[[ 35.0  -1.1 -17.8  38.4]
 [ -8.2 -38.3  59.1  37.6]
 [ 38.8  -1.9 -11.5  51.5]
 [-13.3 -65.0  55.7 -22.8]
 [  3.0  40.6 -42.7 -13.5]
 [-56.6 -41.8  34.9 -62.4]
 [ 51.2 -13.6 -16.2  41.4]
 [ 24.1  15.5 -20.8  11.1]
 [ 24.2  32.0 -23.3  52.5]
 [-10.3 -41.3  61.2  46.7]
 [-44.2 -16.4  15.1 -50.9]
 [ 31.8  29.2 -24.8  34.8]]
->
[[ -8.2 -38.3  59.1  37.6]
 [-13.3 -65.0  55.7 -22.8]
 [-56.6 -41.8  34.9 -62.4]
 [ 24.1  15.5 -20.8  11.1]
 [-10.3 -41.3  61.2  46.7]
 [ 31.8  29.2 -24.8  34.8]]

[[-0.7 41.7]
 [-2.2 22.8]
 [ 0.9 38.8]
 [ 5.9 49.0]
 [-3.3 34.7]
 [-3.6 48.7]
 [ 7.8 69.7]
 [-1.0 49.7]
 [-5.7 34.2]
 [-0.1 49.6]]
->
[[-2.2 22.8]
 [ 5.9 49.0]
 [-3.6 48.7]
 [-1.0 49.7]
 [-0.1 49.6]]

[[ 18.6 -29.5  30.1]
 [ 29.5  -6.3  -3.2]
 [ 48.5   0.0 -18.5]
 [-51.0  34.1 -15.3]
 [ 23.0 -20.1  14.7]
 [  0.0 -24.3  18.9]
 [-55.9  27.3  -7.4]]
->
[[ 29.5  -6.3  -3.2]
 [-51.0  34.1 -15.3]
 [  0.0 -24.3  18.9]]

[[ 25.3  15.8]
 [ 50.7  19.6]
 [ 25.1  14.2]
 [ 63.6  12.8]
 [ -3.5   2.6]
 [ 30.9  14.8]
 [-36.8 -14.1]
 [-31.1   0.6]]
->
[[ 50.7  19.6]
 [ 63.6  12.8]
 [ 30.9  14.8]
 [-31.1   0.6]]

[[ -4.2 -19.4]
 [-28.1 -17.8]
 [ 33.1  53.2]
 [-51.3  29.4]
 [-31.4 -70.8]
 [ -3.1 -71.9]
 [-22.6  10.5]
 [ 49.3 -43.3]
 [  0.4  16.6]
 [ 54.9 -60.2]]
->
[[-28.1 -17.8]
 [-51.3  29.4]
 [ -3.1 -71.9]
 [ 49.3 -43.3]
 [ 54.9 -60.2]]

[[ 27.7 -24.6 -18.0  37.5]
 [ 21.4 -19.1  -9.7  35.7]
 [ 23.7 -18.8 -18.6  34.0]
 [ 29.2 -34.4 -10.0  30.9]
 [ 21.8 -21.4 -10.2  32.0]
 [ 18.0 -13.3  -6.1  31.7]
 [ 21.0 -14.2  -9.2  32.0]
 [ 22.1 -13.3 -19.9  56.6]
 [ 27.0 -22.7  -9.8  22.5]
 [ 21.7 -21.3  -6.4  25.6]]
->
[[ 21.4 -19.1  -9.7  35.7]
 [ 29.2 -34.4 -10.0  30.9]
 [ 18.0 -13.3  -6.1  31.7]
 [ 22.1 -13.3 -19.9  56.6]
 [ 21.7 -21.3  -6.4  25.6]]

[[ 28.8 -66.1  17.8 -26.3  45.8 -30.3  34.5  47.1  23.9 -59.4 -20.2  26.5]
 [-60.0 -66.6 -77.6 -26.6  70.2  50.2 -73.1  -7.2 -34.2 -66.1  55.8 -25.0]
 [ 20.4 -42.0   9.7 -34.6  49.4 -54.3   7.5  39.8   1.2 -43.5 -48.4   9.9]]
->
[[-60.0 -66.6 -77.6 -26.6  70.2  50.2 -73.1  -7.2 -34.2 -66.1  55.8 -25.0]]

[[ 54.3  18.6  70.0  32.8]
 [ 20.5 -21.1   2.8  -6.7]
 [-29.7   8.8 -40.9  -6.9]
 [  0.6 -25.1 -20.0 -16.5]]
->
[[ 20.5 -21.1   2.8  -6.7]
 [  0.6 -25.1 -20.0 -16.5]]

[[ -8.3   9.3   9.3  -2.0   4.0   1.3   9.4   6.6]
 [ 66.7  43.3 -44.1 -27.1  15.1  58.3 -13.5  72.5]
 [ 26.2 -16.5   2.8  25.4  12.9   1.3  -7.6  -4.9]]
->
[[ 66.7  43.3 -44.1 -27.1  15.1  58.3 -13.5  72.5]]
